Families of rows that turns and mirrors carry onto each other, the same ones carrying the whole set onto itself: the rest of each named row's family, in list order:
9 families of 4 rows:
q138: 13; 2; 2; 42; -16; 27; -4; 2; -17; 5; 23; 25; -10; -18; -8; -1; 23; 30; -2; -6; 4; 5; 11; 1
q570: 10; -5; 15; 28; -50; -25; 12; 16; -23; 13; 8; -13; 1; 10; -2; 6; 6; -2; 9; -20; 14; -25; 0; -13
q856: 18; 9; -7; 37; -7; 9; -9; 6; -4; 18; 20; 35; -23; -6; -1; -11; 21; 15; -11; -6; -2; 3; 12; 15
q100: 16; -6; 15; 33; -31; 19; -5; 3; -32; 8; 18; 30; -26; -3; 7; -2; 27; 4; -14; 2; -6; -1; 15; -3
q282: -31; -12; 9; -22; 1; -3; 28; -8; 4; -6; -24; -32; 6; 24; 29; 18; -17; -11; 11; 6; 7; -3; -14; -15
q525: -15; -12; 14; -28; -6; -5; 24; 14; 19; 0; -29; -31; 16; 29; 20; 15; 2; 0; 10; 7; -1; -6; -15; -24
q445: -5; 1; 4; 34; -30; -20; 16; 12; -2; 8; 9; -21; 14; -2; -12; 17; -4; 19; 16; -27; 21; -21; -3; -7
q742: -3; -5; 14; 3; 25; 46; 11; -25; 5; -13; -3; 34; -20; -4; 19; -4; 11; 2; -12; 2; -7; 19; 4; -5
q261: 12; 12; -5; 43; -9; 6; 4; -15; -8; 19; 19; 28; -15; -17; -3; -16; 13; 8; -1; -20; 13; -1; 10; 10
q615: -3; 4; -23; 40; -26; -21; 17; 12; -1; 25; -1; -17; -1; 3; -5; 19; -6; -2; 3; -20; 5; -28; -3; 8
q275: -13; 2; 17; -19; 18; 32; -10; -2; 9; -12; -13; 22; 5; -2; 39; 2; 23; 7; -15; 28; -3; 13; 9; -11
q607: -9; -22; 36; -9; 1; 30; 6; -5; -15; -22; -6; 24; -23; 11; 31; 21; 13; -3; -20; 17; -17; 3; 7; -23
q542: 9; 5; -14; 33; -16; 14; -5; -12; -27; 26; 18; 20; -22; -12; 10; -15; 18; 8; -2; 9; 6; 11; 10; 16
q540: -11; 6; -1; 25; -20; -25; 30; 1; 12; 16; -3; -20; 7; 7; -2; 6; -12; -7; 14; -36; 27; -24; -3; -1
q834: -23; 0; 15; -27; -3; -3; 12; 15; 22; -8; -29; -23; 30; 20; 30; 11; 3; -4; 4; 6; 15; -9; -6; -19
q668: -1; -9; 17; -24; 22; 27; -1; -6; 4; -12; -12; 19; -7; 2; 30; 7; 19; 12; -11; 31; -21; 17; -2; -19
q361: 1; 6; -11; 22; -38; -29; 11; 24; 6; 37; 0; -21; 5; 10; -1; 5; 15; 8; 10; -11; 11; -19; 0; 0
q483: -17; -12; 0; -8; -3; 13; 34; 7; 12; -9; -34; -32; 12; 30; 11; 25; -12; -11; 7; -11; -5; -12; -21; -16
q567: -14; -14; 23; 0; 16; 54; 7; -6; 0; -25; -3; 21; -14; 1; 15; 20; 14; 18; -12; 11; -13; 14; 4; -15
q825: 7; -11; 6; -9; 26; 43; 11; -17; -7; -25; -18; 18; -3; 3; 20; 9; 4; 5; -8; 18; -23; 15; -12; -17
q697: -15; -12; 20; -23; 8; -4; 25; 13; 26; -19; -26; -22; 12; 31; 15; 15; -14; -4; 6; -6; 1; -7; -16; -21
q342: -15; -19; 37; -13; -19; -13; 24; 7; -5; -17; -17; -19; 4; 23; 22; 28; -10; -13; 3; -5; 0; -20; -7; -32
q677: 9; 1; 3; -12; 28; 34; 3; -27; 0; -20; -12; 23; -10; -9; 24; 22; 12; 10; -19; 19; -22; 4; 5; -15
q922: -6; 4; -12; 23; -32; -28; 18; 2; -14; 29; 3; -28; 3; 7; 5; -3; -6; -3; 19; -13; 24; -14; -6; 6
q495: -32; -15; 24; -8; 2; 8; 28; 7; 16; -22; -18; -25; 10; 18; 11; 39; -12; 10; 6; -9; 5; -12; -9; -25
q556: 6; 6; -7; 27; -28; -29; 15; 23; 10; 19; 1; -17; 6; 18; -10; -1; -3; 3; 10; -28; 18; -20; -5; 3
q927: 10; 11; -23; 23; -32; -11; 24; 8; 5; 22; -11; -28; 9; 12; -10; 16; 9; 1; 6; -25; 14; -30; -2; 0
q595: -16; -12; 10; -11; 20; 39; 5; -22; -11; -9; -8; 16; -21; 6; 35; 3; 9; 1; -9; 28; -12; 22; 2; -4
q472: -7; 15; -5; 18; -36; -23; 3; 25; 10; 27; -5; -18; 22; 4; 9; -5; 16; 4; 6; -11; 28; -21; 5; 3
q699: 4; 17; -5; 25; -15; 11; -20; 8; -4; 20; 11; 28; -4; -16; 18; -12; 34; 14; -14; 13; 10; 1; 20; 11
q490: 16; 6; -7; 26; -11; 4; -14; 3; -9; 26; 16; 30; -18; -16; 10; -4; 31; 21; -11; 14; -9; 4; 15; 6
q132: 18; 13; -25; 36; -10; 13; -3; -11; -10; 19; 11; 22; -20; -18; 1; 12; 25; 13; -18; -1; -7; -11; 17; 10
q46: 20; 7; -15; 40; 3; 9; -8; -13; -22; 9; 14; 33; -16; -24; 5; 3; 9; 14; -8; 5; -14; -1; 6; 6
q688: -2; -8; 17; -12; 30; 32; -1; -6; 9; -21; -6; 31; -17; 8; 25; 5; 8; 8; -17; 16; -20; 16; 1; -8
q727: -28; -10; 20; -17; 16; 15; 36; -12; 25; -15; -26; -13; 4; 22; 21; 15; -16; -13; 3; -13; 7; -5; -10; -17
q151: -1; -4; 4; -24; 6; 9; 30; -9; 14; -17; -34; -28; 19; 20; 13; 26; -3; -5; 3; -3; 0; -13; -14; -27

The rest of the family of q525: q668, q361, q490
The rest of the family of q688: q856, q697, q556
The rest of the family of q677: q927, q132, q151
The rest of the family of q46: q615, q483, q825
The rest of the family of q922: q282, q542, q595
The rest of the family of q275: q834, q472, q699
The rest of the family of q567: q138, q445, q495

Families of rows that turns and mirrors carry onto each other, the same ones carrying the whole set onto itself: the rest of each named row's family, in list order:
3 families of 6 rows:
q47: 20; 14; 12; 46; -21; 36; -18; -27; 4
q696: 18; -19; -9; 11; -17; -7; 21; -23; -16
q78: 24; 8; 16; 33; -10; 32; -46; -19; -13
q775: 39; 19; -5; 17; -12; 19; -47; -25; -13
q625: 31; 3; 15; 43; -23; 35; -36; -34; -10
q347: 5; -32; -3; -10; -23; 1; -7; -11; 8
q502: 23; 15; 4; 39; -22; 46; -36; -17; -10
q799: 7; -4; -8; -12; -23; -3; 13; 0; -13
q344: 39; 26; -11; 23; -27; 29; -36; -25; -9
q377: 16; 0; -20; 6; -20; 7; 28; -3; -18
q411: 21; 5; 22; 40; -3; 23; -32; -29; 1
q416: 42; 11; -6; 26; -23; 22; -36; -43; -10
q903: 16; 23; 14; 39; -4; 36; -29; -11; -1
q813: -2; -17; -13; -13; -24; 13; 0; 2; 8
q497: 15; -7; -8; 1; -4; -7; 12; -3; -19
q569: 10; -12; -7; -5; -36; -5; 21; -14; -8
q97: 7; -17; -1; -11; -18; -15; 9; -12; -12
q552: 3; -22; -10; -7; -35; 13; 6; -11; 11

The rest of the family of q347: q775, q344, q416, q813, q552
The rest of the family of q569: q78, q625, q502, q799, q97

Families of rows that turns and mirrors carry onto each other, the same ones carrying the whole set onto itself: the rest of each named row's family, in list order:
5 families of 6 rows:
q986: 2; 13; 9; 12; -4; -28; -28; -13; -19; -5; -10; 9; -15; 16
q355: -7; 33; -6; 31; -7; -24; -3; 11; -8; -5; -26; 12; -14; 5
q34: -3; -1; -18; -16; -6; 9; 7; 19; 1; 42; -9; -24; -6; 11
q58: 5; 2; 2; 15; -6; 6; -12; -8; 11; -30; 0; -30; 1; -14
q899: 20; -9; 4; 17; 2; 7; 12; -9; 3; -37; -2; -28; -11; -16
q92: -3; -13; 31; -13; 10; 1; -18; 34; 15; 16; 2; 5; -9; -15
q628: 8; 15; -8; -26; 26; 2; 16; 7; 4; 14; 15; 12; -2; -35
q203: 58; 14; 14; 20; 18; -1; 25; 20; 8; -5; 7; -9; -4; 15
q824: -3; 1; -11; 7; -5; -19; 28; 4; -11; 35; -18; -20; -23; 15
q693: 16; 21; -6; -19; 22; 4; 23; 13; 1; 9; 5; 19; 18; -33
q768: 7; 3; 7; 23; -8; 5; 6; -5; -3; -34; -10; -20; 7; -15
q54: 15; 1; 38; -17; 9; -9; -16; 20; -5; 36; 6; -9; -3; -1
q84: 10; 23; -17; -25; 32; 1; 22; 8; -5; 1; 14; 20; 10; -11
q175: 20; -15; -13; 27; 17; 18; -7; -5; 6; -25; -14; -24; -8; 5
q170: 1; 36; -18; 13; 2; -31; -10; -1; 2; -1; -26; 13; -22; 8
q251: 1; 28; 0; 8; -16; -18; -12; 18; -12; 12; -13; 6; -28; 30
q873: -2; -10; 27; -4; 6; -10; -6; 31; 12; 37; 7; -6; -23; -18
q564: 54; 13; 15; 23; 17; 3; 28; 22; 8; -10; -8; 5; 5; -4
q165: -2; -2; 25; -3; 4; -2; -7; 37; 16; 36; -3; 3; 1; -25
q224: -3; 24; -6; 25; 1; -27; -7; 0; -6; -16; -15; 7; -35; 2
q902: 55; 8; 21; 13; -2; 5; 4; 6; 7; -25; -4; 12; -13; 12
q858: 27; 7; 17; -23; 2; 2; -19; 32; 16; 27; 10; 17; -7; -15
q808: 60; 15; 11; 11; 23; -4; 29; 13; 8; -2; 5; 5; -14; -9
q315: 10; -10; -1; -3; 0; -12; 25; 9; -3; 38; -30; -23; -9; 19
q24: -5; 2; -3; 8; -10; -15; 23; 17; -9; 42; -25; -20; 1; 8
q923: -6; 5; -12; 10; -11; 17; 2; -9; -4; -31; -15; -17; -15; 12
q887: 14; 12; -16; -19; 45; 21; -2; 16; 6; 7; 5; 1; 0; -20
q752: 36; 9; -21; -24; 21; 23; 21; 2; 13; -3; 1; 12; 8; -12
q656: 65; 15; 11; 2; 22; -13; 4; 4; -13; -6; 6; 5; 3; 1
q8: -9; 5; -18; 4; 21; 4; 10; 5; -4; 37; -23; -15; -17; 23

The rest of the family of q203: q58, q92, q84, q170, q315
The rest of the family of q887: q986, q54, q175, q656, q8
The rest of the family of q251: q34, q902, q858, q923, q752

